Here are some points, each followed by its number:
[ -6 -37  24   6 -40 -66 -19   6  53  10  29   1  35   5  18 -57] 0
[ 17 -29 -51 -22 -16 -60 -36 -57  12  28  32 -30   5  61  18 -91] 1
[  9 -40 -49  15  -4   5 -23  14 -32  31  13   1 -44  -4  41 -15] 2
[ -4 -24  12  -1  -8 -46 -20   5  47  13  -3  22   8   5 -14 -64] 3
[ 14  -4  26 -48 -25 -16  -6  -7 -16  13  34 -38  12   3  43  46] 4
[  8 -19 -11   4   1   9  -5   6 -19   5  32 -34 -31   9  30   6] 5
[  -3 -108  -36  -40  -21  -42  -44  -10  -52  -36  -12  -17   -4   18   97   11] 6
[  8  15 -46  10  28   8  -4 -24 -13   0  11  10 -13  -4   6  -4] 7
[-46  71   6  30   2  56  18 -19 -17 -34 -61 -18  38  46 -43  -1] 8
[ 20  41 -12  11 -40  11  -5  22 111  27 -11  29  14 -14 -28 -70] 9
[  1  13  14 -15  -5 -28 -17   0  25  -2   7  32  21   2 -12 -30] 10
[ 14 -42   6   1 -16   7  24   2 -17  23   2 -22 -12  -3   4 -32] 11
[-31 -44 -40  13 -11  -4  -6 -31   8 -17 -10  20  17 -13  -6  -1] 12
[-48 -44 -44  14  -3  33  38 -50 -31 -15 -19  -1 -25 -14  37  -4] 13
[-52 -27  55 -18  30  17   4 -27 -64 -61 -60 -21  15  -6  23 127] 14
[ 34 -36  64  15 -51 -32  -3  33  37  39  31 -53  41  17 -12 -67] 15
[ 13  34  36  16  -6 -11  14  36  22  11 -25 -21  35  14 -54   4] 16
[-23  48  -6  12  22   4 -15  46  90 -23   1 110  -7 -32  17 -26] 17
[ 52  13  40  34  20  38  25  63  19   7   0  14  13 -50  -2  11] 18
[ 35   1 -36 -15   8  10  34  -1 -51  21 101 -32 -19 -40  35  56] 19
[-26 -17 -32   6  -2  42  18 -14 -35 -36   8 -21 -22 -14  25  53] 20
[ 19   5   4   2  17  -9  -4  -4  -9   2   1 -24  -4  25  -3  -7] 21
[ 21  -3   8  -6  -2 -12  -7  15 -17  13  11  -4  26   6  -3 -11] 22
[-16 -45  15   4   7  30  29   2 -45   3 -20 -51 -10   9 -28  13] 23
[-26  29   5  40  47 125  60 -13 -71 -69 -69   8   8 -10  16  76] 24
[ -7  55  21  15  17  42   1  28  33 -37 -31  66   7 -10  -8   1] 25
[  0 -41  25  26  -1  58  22  15 -35  15 -11 -46 -23   1  -4   2] 26
[-36  69   4  -1   6  75  25  24  67 -30 -84  86  46   1 -24 -68] 27
[  4  33  35  14 -10 -15   9  49  17  14 -33 -21  32  13 -53   8] 28
[-12  73  22  16  22  46  -4  40  44 -51 -36  82  12  -8 -11  -1] 29
[ 11 -14 -16   2   2   9  -9   1 -25   5  41 -36 -33   7  34   7] 30
[-22 -10 -26   2  -1  36  22 -11 -27 -34   9 -16 -18 -18  23  51] 31
[-23 -10 -46   6  -2  -3  -7 -47 -18  11 -31  -6 -18  -2 -39  -1] 32
[  1  12  17 -12  -3 -27 -19   9  25  -1   9  32  21   1 -11 -25] 33
[ 39  21   7 -27  -4  -8  -5 -26 -13  10  72 -37   6  -1  10  15] 34
[ 54 -38  15   3   3  29 -16  34 -19  33  13  25 -11 -21  47 -17] 35
[ 13 -84 -13 -28 -45   7  19 -27 -60  10  24 -99  -3   5  23  42] 36
[-35  -7  16  25   2  -3  -4  21  44  -5 -17  35  -8 -25 -16 -21] 37
[  5  52  10  18 -15  28  -6   1  10   7 -24  14  42 -14 -46  29] 38
[-26  36   1  15  -1  31  16 -15 -16 -18 -34  -9  22  24 -26   0] 39
[ 16 -19  15 -11  16  -2  -6  12  -5  46  10 -18  -7   1 -18  -6] 40
[  2  -5  18  -1  -6 -21 -10   8  28  -1   3  31   5 -10  -5 -25] 41
[  59  126  -53  -67  -60  -63    6  -70   98   17   61   92   56   25   -7 -127] 42
[ -3  23  24  27 -26 103  40  34   9  -5 -39  -7  19  -8 -18 -34] 43
[  7  13 -22  35  15  57   4  69   3  10  40 -12 -54 -32  13  -1] 44
[ -45  -24 -102    9  -11   -8  -13 -101  -33   12  -57  -12  -32   -8  -79    1] 45
[-28 -63  -8  50 -14 -19 -14  46  31  21   1  30 -28 -34 -11 -58] 46
[  0 -17 -40   0 -20  48  10 -24 -18   0  27 -18 -20 -18  53  18] 47
[-33 -16 -36 -12 -30  99  30  -5 -62 -22 -35 -33 -41 -15  67  98] 48
[ 23  -1   2 -14   2 -19  12  -2 -30  19  30 -22  -3  -6 -24  22] 49
[  5 -88  27 -28 -24 -35 -28   4 -27   7  -6 -37 -28   8  70  31] 50
[-20 -66 -23 -37 -38 -15 -26 -28 -46 -10 -20 -43 -28   8  49  66] 51
[ 23  -9  -7   0  -7  -6  -5  -1  16  19 -24   9  12  -7 -19 -20] 52
[ -74  106   10   43    2  100   35  -29  -28  -46 -104  -25   62   60  -79    4] 53
[ 36   2  40 -34  24 -51  18 -11 -27  17  -4 -63  22  58 -46   0] 54
[-16   8  17   1  -1 -38  -3  15  49   3   0  14   8  -2 -28 -28] 55
[ 22  42  27  -1   6   2  45 -20 -61  14 -34 -25  12  21 -42  22] 56
[-15  -4 -12  13  -5  17   5   2   6   3 -48  43   3 -13  -7 -37] 57
[ -3 -60  -3 -66 -31 -89 -28 -47 -28  16  30 -30 -12  -8  40  76] 58
[-31  16 -16  12   6  -1 -20  16  51 -35 -41  69 -12  -7 -14 -24] 59
[  76   17  108  -77   66 -124   46  -28  -32   49  -31 -127   55  127 -117  -14] 60
[-16  -2 -14  -8 -14  51  14   0 -27 -15 -16 -13 -18  -9  31  50] 61
[ 23  -6   0  -1  -5  36  52  14 -50  13   1 -45 -22  -4  26  34] 62
[ 15 -13  23 -21  29 -62 -14  10 -15  18 -12  -9   8  38  -4  -5] 63
[-17  20   6  31  27  77  40  -7 -46 -41 -42  -3   2  -7  13  46] 64
[-42 -35 -13 -27 -16 -12  58 -99 -50 -22  52 -31  25 -25   1  63] 65
[ 48  -4  -4 -48 -46 -25  20 -41 -13  20  50 -66  32   4  21  45] 66
[  1  21   4  -5 -34  10   4  18  36  21  11  22   9 -11  -8 -38] 67
[ 18  -1  33  -4  31 -18  35  -3 -61  -8 -10  -6  19  -1  -2  43] 68
[ -33  -16 -102    6   -6   -8  -18  -94  -34   13  -33  -11  -42   -8  -50    0] 69
[ -3  22  38  28  -1  38  35   8   1   2  14  22 -21 -54  19  23] 70
[-11  46   3  -2 -17 -10 -31 -11  63 -16  19  65  -6  -4  -3 -53] 71
[ 14 -14 -16   0  -2 -11 -18  -9  -8  13  17   5  -9  -2  12 -13] 72
[ -8 -38  -7 -39 -15 -57 -19 -22  -8   7  23 -11  -6 -10  26  43] 73
[ 13 -15  14 -18  22 -58 -14   5 -12  17  -2 -11   3  34   0 -10] 74
[ -64  -49   -9  117    6  127   47   72  -32  -46 -127   55  -30  -63  -50   19] 75
[-17 -39 -61   1  73 -33 -99  32  19 -38 -35  38 -91  45  79   5] 76
[ 17  -4  37 -10  34 -22  34  -2 -63  -8 -10  -1  19  -5 -10  47] 77
[ 27  27  19  -1 -36   3  15  -1  34  15   1  16  23   9 -15 -57] 78
[ -1  41   8  15 -14  21   0  -1   7  -2 -22  15  34 -12 -33  20] 79
[-10   0  -6 -10  21  38  13 -10 -21  -4   6 -31  -4  11  -7  14] 80
[ 21  36  34  -3 -10 -17   8 -10 -13  10  40  -8  61  -9 -21  15] 81
[-40  72 -18  12  41  -6 -43  75 127 -38   6 127 -13 -47  18 -48] 82
[-15  -6  10  -2   5  18  46 -19 -33 -36  -4 -17  18 -20  10  44] 83
[ 20  85 -31 -11 -27  15  -5  18  88  26  -9  87  41 -23 -12 -59] 84
[ -8   0 -12  -4 -19 -22 -13 -10  31   2  13  21 -21   1  -5 -40] 85
[ 19  25  24  -7 -35  11  18   6  33  16   2  15  24   5 -10 -59] 86
[-13 -27  26   3  30 -61 -41  29  12  17  10  -4  17  11 -32 -23] 87
[ 33  12   5 -17   0 -16  34 -41 -45  15  55 -24  27  -5  12  14] 88
[-25 -27 -12 -10 -12  16  54 -85 -48 -22  29 -18  21 -20   4  58] 89
[-34 -29  -4  64   2  84  29  34 -23 -31 -88  31 -21 -27 -28   3] 90
New points follow, each followed by the number of its nearest point above by angle.
[-54 -39  -7  18  12  -7 -23  40  59  22  34  20 -48 -24 -10 -57] 46
[ -8 -44  -4 -13  23 -91 -36 -26 -10  -3  44   7  -4   0  48  -6] 73
[ 21  43  40  -5   2 -24   5 -18 -17   9  47  -5  76  -6 -20  15] 81
[-53  24 -30  25   5  -6 -28  23  78 -60 -84 110 -16  -4 -32 -44] 59
[ -7  19 -69 -45  12 -36 -24 -60  18  36 110 -17 -25 -14  26  17] 34
[ 16  26  25   1  -2 -12   7  -7 -10   7  36  -7  43  -6 -12   6] 81
[-16  -2 -32  14  35 -26 -37  -3  33 -18 -41  58   4   4   1 -27] 59
[-15  58  -2   1 -30 -10 -37 -15  84 -22  26  91  -4 -10  -5 -73] 71
[  2 -81  53  47   2 100  44  37 -66  26 -28 -82 -51   6 -11  -6] 26
[-28 -54  -5  36  -9  -9 -13  41  26  13  -5  26 -23 -25  -5 -39] 46
[ 11 -44   8   5 -15   5  21  11 -14  24  -5 -20 -12  -3   0 -37] 11
[ 64 -33   6 -21 -37 -36  26 -15 -50  30  47 -58  -8 -13  47  21] 66
[-53 -48 -46  24   2  48  44 -58 -34 -15 -29   5 -27 -20  48  -5] 13
[   9 -123   45  -39  -40  -55  -35    7  -37    3  -10  -61  -30   11   93   45] 50
[ 16 -17  15 -16  18 -63 -11   5 -13  20   1 -14   4  31  -1 -11] 74
[ 13 -44 -56 -23 -28 -64 -43 -63   7  36  31 -41   3  70  18 -99] 1
[ 12  -8  34 -43  -6 -28   8  44 -30  11  35 -61 -28  -3  44  77] 4
[ -8   1  -8  15   0   2  -5  27  30   8 -14   3 -10  -5 -15 -11] 37
[ 11 -20 -10 -13  -8 -16  14 -10 -34  11  41 -29  -6  -7  30  15] 19
[-33 -74  -2 -33 -34 -21   3 -15 -63  -2 -14 -91 -51   8  -1 118] 51
[ 10 -29 -31 -16 -16 -45 -27 -41   3  26  23 -32   3  51   8 -66] 1
[  9  -5  -7 -10   5 -15  -2  18  11  20   3  -4 -21 -10 -20   0] 40
[ 57  51  29  -3 -84 -10  24  73  55  62  28  61  44 -55  -9 -63] 67
[ 64 -22 -22  -9   3  -5  -5  38 -12  21 -36  -2 -11   8 -15 -20] 52
[  6 -38  26  24  -3  62  24  16 -38  16 -10 -51 -24   1   0   6] 26
[  48  -18  -38  -37   31 -105  -59    9    1   45   11   22   12   44   13  -47] 74
[-14  25 -16  11  -2 -17 -11 -28   4   2   0   2  21  12 -23 -17] 42
[ 10  10   0  -3  18   0 -17   6 -22  39  20  -4 -15  -3 -14 -11] 40
[ 21  14 -14   0  18   2  -2  -5   1  13  -4 -12 -10  14  -7  -5] 21
[  8 -19  45 -45  -8 -46  16  54 -45  10  48 -82 -50 -12  74 107] 4
[  5  31 -86 -13  -6  50  -3 -30 -18   2   7 -22 -46  -9  54  59] 47
[-40   3  22  31   8   6   0  28  53  -7 -12  38  -6 -30 -22 -18] 37
[ 60  -3 -51  23 -24 121  16  35 -31  13 -61  14 -14   3  36 -15] 43
[ -85   40  -46   34   22    3  -59   36  118  -88 -116  127  -28   -8  -51  -53] 59
[  4  -9  10 -20  -4 -15   1 -13 -19  -2  10 -36   4  12  13  28] 4
[-32 -32 -19  24 106 -93 -71   4  36 -29   2  90 -37   1  14 -51] 76
[ 48  16 -20   7 -48 -39   4  -3  44  14 -39  39  18 -13 -29 -62] 52
[-39 -29  -6  32  -2 -40 -42  -2  53 -12 -34  34  -5 -12 -41 -29] 37
[-49  28 -29  14   9   1 -34  18  81 -56 -73 109 -13  -2 -23 -37] 59
[ -76   35  -45   32   15    0  -50   36  116  -88 -122  127  -25   -2  -39  -54] 59
[ 25  28  36  -3   3 -21   6  -8 -13   8  37  -7  51  -7 -20  13] 81
[ 66  36   1 -12 -33  64  48   4 -32  15  43 -61 -38   1  83  36] 62
[-17 -34  12   4   8  23  28  -4 -39  -1 -10 -44  -8   6 -19  11] 23
[ 19  29  30  -1  -4 -14   8 -11 -16  10  35  -8  47  -3 -18  10] 81
[ 14 -43 -55  18  -7   0 -29  20 -35  34  22   1 -45   0  51 -20] 2
[-48 -32 -44  22   7  51  39 -46 -25 -21 -31   4 -26 -17  36   4] 13
[ 13  -6  41 -10  21 -24   3   4  -7   6  -1   8  12   5  -2  -4] 63
[ 29  33 -12  -5 -13  -3  24 -41 -14  24  16 -21  23   3 -19 -14] 88
[-14 -28 -24   2  -3   1 -11   1  -5   2  11  -8 -28   2  35  -5] 2
[ -8  10  32  21   1   0   0  26  35   4 -23  17  15  -4 -22 -15] 37
[ 19 -45 -49 -20 -26 -73 -45 -63   7  34  33 -40   9  70  21 -99] 1
[ 25  34 -31 -25  12  57  11   8  -7  12  26  12  38 -41 -49  56] 38
[  35  -64  -86  -37  -36 -115  -66  -87   27   56   63  -59   10  103   34 -127] 1
[ 21  32 -25 -23   9  60   9  17   1  19  24   4  34 -37 -49  55] 38
[-46  -3  21  28   7  -3  -2  26  52  -4 -11  37  -8 -28 -22 -26] 37
[ 24 -51 -71 -28   6 -44  -6 -14 -12  40  51 -41   9  17 -27 -33] 1
[ 22 -13  15   0  20   6  14  13 -44  28  17 -12 -29  -9  19  12] 62
[ 23  39  39   4  -4 -23  11 -21 -22  12  51  -8  65  -8 -22   7] 81
[-17 -35   1 -18 -18  -7   5  -6 -27  -2  -5 -44 -25   0   4  58] 51
[ 12 -30 -31   7  -5   0 -14   8 -16  21  11  -1 -26   4  32 -15] 2
[  8  -6  29 -29  -3 -20   4  27 -25   4  27 -43 -14  -4  31  56] 4
[  4 -63  19  -1  -1 -59   0   2 -24  -6  -5 -13   6   0  28   2] 50
